.07 -.04 .14 -.06
.04 -.01 -.32 .00
-.29 -.14 -.23 -.24
-.42 -.23 -.36 .45
.20 .09 .14 -.20
=>
-.06 -.32 -.14 -.42

.25 .09 .10 -.14 .06
-.41 -.11 .13 .49 .06
=>
.06 .49

-.48 .10
.35 .28
.20 -.54
.27 .44
-.31 -.09
=>
.10 .35

.15 .44 .52 .05 .14
.16 .51 .39 .17 .25
.14 .17 .17 -.01 .06
.38 .19 .19 .15 .12
=>
.14 .17 .17 .19

-.24 .39
.09 -.46
-.32 -.07
=>
.39 .09

.08 .51 -.27 -.38 .02
-.37 -.39 .55 .43 .17
=>
.02 .43

-.35 -.11 .05 .44 -.23
.30 .09 -.01 -.33 .10
-.15 -.25 .28 -.19 -.18
-.29 -.35 .44 -.26 -.48
-.31 -.21 .24 .07 -.30
=>
-.23 -.33 .28 -.35 -.31
---
-.24 -.24 -.16 .23 .11
.02 .15 .06 -.08 -.15
.12 -.19 -.48 .02 .26
-.11 -.03 .02 .16 .09
-.02 -.05 .17 -.09 .47
.15 -.02 -.08 -.05 -.04
-.20 .17 .04 -.09 -.27
-.02 .13 .12 .10 .18
.05 .13 -.05 .13 .16
.11 -.03 -.08 -.28 -.28
-.14 -.01 -.06 .03 -.04
-.11 .04 -.09 .36 -.17
=>
.02 .15 .06 -.08 -.15
-.11 -.03 .02 .16 .09
.15 -.02 -.08 -.05 -.04
-.02 .13 .12 .10 .18
.11 -.03 -.08 -.28 -.28
-.11 .04 -.09 .36 -.17

-.11 .52 .10 -.04 -.02 .46
-.07 -.17 -.06 -.01 -.15 -.03
.09 -.22 -.30 -.17 .03 -.21
-.06 -.01 -.13 -.11 -.06 .06
.08 -.43 -.05 .02 .00 -.49
-.13 .19 .17 .09 -.10 .23
-.14 .31 .25 .09 -.04 .18
.04 -.20 -.22 -.21 -.04 -.23
.04 -.02 .21 .15 .10 -.10
-.15 .12 .30 .16 -.10 .14
=>
-.07 -.17 -.06 -.01 -.15 -.03
-.06 -.01 -.13 -.11 -.06 .06
-.13 .19 .17 .09 -.10 .23
.04 -.20 -.22 -.21 -.04 -.23
-.15 .12 .30 .16 -.10 .14

.15 -.21 -.08 -.20 -.12 -.13 -.10 -.07 .08 .24 -.30 -.16 -.17 -.11
-.09 .35 .03 .12 .12 .17 .12 .04 -.11 -.29 .46 .25 .19 .06
.04 .16 .04 -.05 .06 -.15 .02 .01 -.10 -.20 .18 .14 -.09 .02
-.19 -.05 -.01 .28 .01 .23 .16 -.02 -.03 .13 .03 .01 .26 -.02
-.20 .21 -.08 .23 .07 .17 .14 .06 -.05 -.16 .23 .21 .20 .01
=>
-.09 .35 .03 .12 .12 .17 .12 .04 -.11 -.29 .46 .25 .19 .06
-.19 -.05 -.01 .28 .01 .23 .16 -.02 -.03 .13 .03 .01 .26 -.02

.39 .44 .53 .08 .39
-.09 .43 -.01 -.19 -.38
=>
-.09 .43 -.01 -.19 -.38

.24 -.27 -.07 .09 -.09 -.32 .15 -.05 .18 .02 .23 .15 .05 .00 -.07
-.44 .27 .05 -.13 .05 .32 -.16 -.12 -.48 -.06 -.36 -.34 .01 .04 .06
-.47 .20 -.38 .00 -.31 .30 .17 -.04 -.29 .09 -.38 -.29 -.07 -.15 -.31
=>
-.44 .27 .05 -.13 .05 .32 -.16 -.12 -.48 -.06 -.36 -.34 .01 .04 .06

.22 .16 -.11 -.30 -.14 .22 .44 .22
-.09 -.27 .52 .08 .06 .36 .09 .02
-.23 -.17 -.26 -.01 .30 .06 -.29 .41
.01 .20 -.20 .37 .09 .46 -.23 .13
=>
-.09 -.27 .52 .08 .06 .36 .09 .02
.01 .20 -.20 .37 .09 .46 -.23 .13

-.09 -.06 .06 -.03 .05 -.10 -.07 .08 .05
.12 -.06 -.03 -.10 -.12 -.05 -.01 -.03 .02
-.47 -.03 .26 .04 .41 -.24 -.24 .28 .04
-.42 -.32 .20 -.14 .25 -.37 -.20 .27 .16
-.30 -.35 .10 -.16 .16 -.30 -.12 .18 .19
=>
.12 -.06 -.03 -.10 -.12 -.05 -.01 -.03 .02
-.42 -.32 .20 -.14 .25 -.37 -.20 .27 .16

-.07 -.23 .10 .04 .02 -.05 -.06 -.08 -.16 .02 -.05 .13
-.06 -.27 -.05 .12 -.03 -.12 -.10 .06 -.02 .04 .04 .16
-.06 -.24 .11 -.02 -.03 .00 .00 -.14 -.09 .01 -.10 .11
-.07 -.21 .03 .07 .07 -.12 -.07 .03 -.15 .03 .00 .18
-.06 -.34 .20 .12 .13 -.23 -.06 -.27 -.32 .14 -.12 .44
-.06 -.23 .03 .03 .06 -.13 -.02 .04 -.16 .01 .01 .24
=>
-.06 -.27 -.05 .12 -.03 -.12 -.10 .06 -.02 .04 .04 .16
-.07 -.21 .03 .07 .07 -.12 -.07 .03 -.15 .03 .00 .18
-.06 -.23 .03 .03 .06 -.13 -.02 .04 -.16 .01 .01 .24
